Each row is where one point has got to under a steady rotation. How many ticks took it there?
The counts run from 0 to 540.
[152 150 124 144 161 113  95 105  90  95 109 105 111  97  88 139 157 139
 131  99 114 150 144 125 117 123 140  82  97 199 102 160 124 100 140 151
 162 110]  348
[158 176 145 147 161 108 138 114 104  72 109  87 150 132 112 129 162 147
 113 160 120 143 123 116 115 142 154 145  82 160 102 120 128  81 102 140
 173 129]  433
[110 107 102 140 165 127 154 161  98 122 146 100 136 178 163 138 137 102
 140 138 131 167 116 130 174 144 118 126 124 145 175 194 141 121 143  90
 127 121]  441
[155 130  81 166 115 128 147 138 129 102 106 178 150 100 142  69 138 135
 101 155 142 110 146 114  79 182 132 167 123 113 131 110 105  98 101 112
 124 151]  19
[109 102  82 146  74 153  93 150 131 142 136 182  87  96 122 122 124 134
 104 122 174 106 161 150 165 119 118 130 156 112 167 116  98 153 135 122
 104 161]  208
[161 123  91 156 178 131  87 100 115 149 108 138 126 114 114 108 176 152
 123 100 131 144 146 138  95 156 124 103 100 189 120 168  88 109 122 148
 139 141]  4
[ 79 162 151 150 159 153 178 159 121  90 153 127 161 158 169  92 127 114
 129 174  93 120 108 117 139 166 128 131 124 142 117 178 137 117 128 122
 121 123]  83
[154 147 123 112 102 151 101 138 134 136 121  70 104 120 113 106 133 117
 107  96  99 101 140 120  70  65 107  86 145 147 116  92  97 122 139 141
 148  98]  45
[165 120  91  78  96 126  72 134 100 144  93  76 111 115 115 164 143 133
 108  98 153 150 164 146 139 100 132  83 143 133 145 129 104 129 128 112
 143 146]  202
[106  93 133 132 141 134 161 113 169 172 171 110 145 187 147 144 126 116
 135 151 166 131 103 136 151 122 120 179 111  84 167 115 118 157 117 124
  99 127]  225
[136 169 146  99  91 142 163 154 118  85 121  91 160 140 161 105  96  84
 127 160 106  97 125  92 129 114 126 124 167  95 119  74 139 121 138 124
 116 106]  386
[ 79 110 151  63  98 170 103 141 157 186 146 133 101 131 143 138 122 149
 111 113 129 114 133 166 137  94 117 106 153 117 124 149 123 175 114 121
 111 162]  56
[172 117 101 131 140 134  70  77 121 168 125 132 118 118  96 131 148 129
 143  90 143 134 143 108 121  91  89 122 133 132 160  53 114 148 135 171
 122 130]  307
[176 150 107 192 132  99 144 147 133  96  96 131 177 132 148 115 119  85
 140 155 151 131 130 104 126 160 129 153 134  78 124  90 117 122 136 155
 104 142]  23
[145 117 113 190 185  94 148 104 103  96 142 101 133 150 106 147 150 114
 144 131 139 169 120 111 148 144 134 145  80 165 150 152 134  93 137 126
 152  96]  437
[ 95 114 168  99 106 114 165 129 152 125 165  84 112 163 123 183  97 108
 140 149 140 131 107 134 177  85 149 141 122  79 141 113 159 148 144 111
 117 103]  485
[107 113 115 115 151 122 153 141  83 113 145 105 138 163 159 150 126  96
 151 138 128 167 128 130 187 154 138 109 128 150 162 195 159 114 142  83
 124 111]  442
[109 148 131 127  80 148 146 192 119  89 141 112 111 120 154 118  85  87
 124 132 116 100 128 101 146  90 105 111 179  93 134  96 146 137 160 125
 109 111]  39
[124 140 167 124 163 139 104 134 189 198 109  99 143 153 133 151 140 144
 129 108 125 136 121 165 111 115 119 109 116 121  83 151 109 165 126 184
 111 165]  414
[137 144 157  93 164 126 114 128  89 153 131  62 134 157 131 157 139 137
 147 104  80 172 110 113 122  80  98 103 135 156 133 123 169 135 118 136
 157 127]  244
[ 74 130 158  82  97 147 157 169 143 113 168  72 109 164 142 147 112 137
 103 152 121 122 109 138 146  73 128 145 146  93 145 114 150 137 117  98
 135 126]  487
[131  73  79  90  88 130  89  92 119 149 135 151  77  92 100 140 138 129
 115 100 171 126 160 152 144 118 142 110 124 140 162 136  99 127 131  89
 121 107]  205
[100 104 113  82 128 147 108 143 109 156 117 142 125 127 163 139 137 131
 132 124 145 147 149 171 166 166 143  86 136 144 138 210 126 140 133  99
 109 163]  357
[ 92 142 170  60  94 158 100  96 139 138 135 169  95  82 101 135 129 178
 114 133 120  96 140 143 132 112 139 126 131 128 105 104 138 151 107 136
 135 151]  59
[115 157 172 103 175 150 104 101 135 155 142  79 127 158 127 153 139 106
 155 113 106 131 124 135 153 105 124  77 105 175 114 162 127 147 161 180
 117  98]  500
[122 110  99  81 112 140 129 140 112 150 103 159 155 124 180 108 144 143
 111 155 141 140 143 150 124 186 147 141 145 113 136 163 119 123  90  83
 113 181]  14
[131 119 119 114 130 105 167 175 110 121 111 118 165 158 175 144 121 131
 126 161 133 171 116 132 151 166 132 165 147  89 139 153 165 118  96  83
 131 175]  529
[113  78  90 150  90 127 167 173 123 108 165 127  88 134 127 114  98 105
 113 127 132 123 117 104 123 100 107 151 160 102 182 106 132 123 138  68
 127  96]  35
[135 113 111 178 131 132 136 129 158 125 167  67  99 170  87 134 142 114
 108 118 152 124 120 123 112  74 118 141 102 127 162  97  92 116 144 140
 145  92]  135
[174  88 107  68  96  87 116  90 144 163  89 113 137 111 115 172 126 124
 130 113 159 140 148 152 110 145 166 138 124  88 116 122 116 116 109  92
 123 130]  116
[123 158 136  69 104 181 112 110 116 124 124 123 138 115 161  92 115  71
 139 135 113  85 153 114 134 130 125  71 149 146 131 120 111 133 160 141
  97  88]  300
[128 148 147 106 184 159  90 118 137 202 123 104 154 162 155 129 157 133
 142 110 110 142 124 143 120 124  98 102 123 156 123 142 120 164 128 173
 117 164]  156
[162  83  88 109  84  95 119 125 140 149 105 127 112 110 107 157 133 153
 105 119 171 144 145 149 110 115 143 164 134  77 143  87 121 126  92  94
 136 166]  118
